Named moves (each a turn or a mirror), then the moves between two rows, first move first; the first pair answered:
dat:
[ 1.6 -4.3  5.7 -9.2 -2.1  4.0  6.2 -8.3]  ->  [ 4.2 -7.1  4.6  0.0  0.7  7.0  7.9 -5.6]
[17.2  6.6 26.9  9.1 -2.3 -6.7  5.5 -4.6]  ->  [ 16.3   7.8  27.7   4.1  -2.6 -10.0   3.4  -6.0]
[-14.6  13.8   4.3 -12.9  16.2   3.1 -15.9   5.2]  ->  [-9.2  3.6  1.1 11.0 22.0 15.1 -9.6  9.1]
[17.0 -1.9 -5.3  0.2  2.7 -1.9  8.5 -0.7]  ->  [16.8  2.1 -4.9 -8.4  0.1 -5.0  5.7 -3.1]
zet:
[  1.3  13.0   2.4 -27.6  14.7   7.8  -7.1  -1.8]  ->  [  2.2  15.4 -12.8 -20.7  18.2   3.3  -6.3   3.3]
[ 16.4  11.2 -16.3   0.3 -15.0 -20.4   8.5  -1.5]  ->  [ 19.5   6.1  -7.7  -1.0 -20.8 -19.1   9.1  -5.6]
[-14.0   2.3 -11.7 -11.6  -4.8 -11.9  -6.2   5.0]  ->  [ -9.5  -3.7 -15.9  -6.8  -8.1 -13.7  -4.6   4.6]
[-14.5  29.8   2.2 -31.1   4.5  -3.3 -18.3  20.0]  ->  [ -7.7  26.9 -23.3 -17.9   7.4 -11.5 -15.1  25.7]
zupak:
[-25.1 -22.7 -29.9  14.1  -4.2  -6.2  10.3  12.9]  ->  [-42.3  -2.8  20.7  -4.7   7.4  16.5   8.0   4.6]
[-46.2 -11.6 -18.0   5.7   3.2   3.4 -11.4  15.2]  ->  [-25.8 -22.2  35.5  -2.1  -9.9  22.1   0.2  -6.0]
[-15.7  -9.2  -9.8  -9.0 -11.2 -17.6  -2.1   3.3]  ->  [-19.0  -2.7  11.8 -16.8  -4.6  -9.5  -2.6  -1.6]
[ -8.4 -14.6 -15.3  -1.7 -11.9  -7.3  -6.1  11.0]  ->  [-22.7   0.0   9.2 -13.5  -2.5   4.9  -8.5  10.5]
Pairs:
(two moves a pair)
[ 18.0  21.3  -9.7 -16.6  -2.4 -11.1  -8.9  -7.9]  ->  [ 6.2 24.3 -7.8 11.1 20.6 13.0 -5.0  5.4]
dat then zupak
[24.3  3.9  9.2 18.3 12.1 11.0  7.1  1.0]  ->  [ 28.0   7.8  -8.6 -11.0  -4.7 -19.2   3.5  -4.0]
dat then zupak
[-17.8 -29.0  25.4  11.3 -12.7  10.5   2.1   1.5]  ->  [-18.5 -33.8   3.2  17.6 -17.7  -1.2  -1.2   7.2]
zupak then zet
[ 22.6  -1.1  -9.9  17.5   2.8   6.1  -1.4 -19.8]  ->  [ 10.2   6.9 -24.3  17.6  11.8   4.0  -5.6  -9.6]
zupak then zet
[  3.9 -21.8  22.2  -2.2 -19.1  -1.0  -6.5   1.4]  ->  [-22.8   0.9  17.6 -10.6  -0.7   2.4 -14.6  12.3]
zupak then zupak
[  0.2 -13.2 -15.3  21.5   8.9   4.3  -4.5  15.3]  ->  [ -4.0   1.0 -18.3 -18.7  -5.6 -18.2 -10.8   9.0]
dat then zet
[-50.8 -13.5  18.0 -30.0  -9.7   2.0 -24.2   1.8]  ->  [-49.9  -5.1 -26.8 -12.2   4.6 -13.0 -26.4  18.1]
zet then zet
[-20.5   3.1  -3.4 -31.0 -14.8 -16.8  -8.3  -0.7]  ->  [ -7.6   0.5  17.6 -32.4 -17.7  -9.3  -2.7 -11.2]
zet then zupak
[-24.9  29.7  24.8 -33.2  14.9  16.1   1.1   5.0]  ->  [ 30.0  -3.2  39.4 -11.8 -12.7  15.9  20.3 -16.9]
zet then zupak
[ 13.9  19.0  33.2 -12.3   5.7   9.4  17.8  -7.8]  ->  [ 35.6  -9.7   3.1   3.5 -19.6 -10.5  21.5  -8.8]
zupak then zet
[-36.1  12.0  -4.3  13.0  23.2  15.6   2.1  35.5]  ->  [ 13.0 -16.3  48.5  -5.8 -22.0  11.5  16.2  -5.3]
dat then zupak
[  9.8  -0.7  20.8  -9.2 -12.5  -4.3   0.0 -24.6]  ->  [ -2.6  -1.5 -29.3  22.3   4.8  -9.0  -3.2   2.1]
dat then zupak
[ -6.7 -10.5  17.1 -24.9 -21.6 -23.0   6.1 -17.6]  ->  [ -1.8 -12.6  -0.5 -21.9 -23.5 -34.9   6.1 -13.1]
zet then zupak
[-15.5 -39.4  -4.1   4.0 -23.5  -3.9   4.8   3.1]  ->  [-31.3 -28.6 -10.7  -2.4 -15.2  -5.7  -1.2  10.0]
zet then zupak
[-20.3  -3.6 -11.0  34.6  22.4  22.4   0.1  21.3]  ->  [-27.3  18.3 -31.4 -17.8   8.5 -19.5 -11.9  15.8]
dat then zet
[-37.7   2.6   2.6   7.6  14.9  19.5 -12.4  16.2]  ->  [-38.6  12.0 -12.4 -14.0   7.8   0.0 -17.0  12.4]
zet then dat
[ -2.4  10.7  -6.6 -18.2   5.5 -14.2  -6.1   7.3]  ->  [ 15.3  -4.8  -9.4 -10.7  -6.7 -19.0  -0.7   1.9]
zupak then zupak
[ -3.9   3.2  20.9 -18.5   0.3  -5.7   8.7 -18.4]  ->  [ -1.5  -9.3 -15.6  24.2  10.8  -0.5  12.3   1.4]
dat then zupak
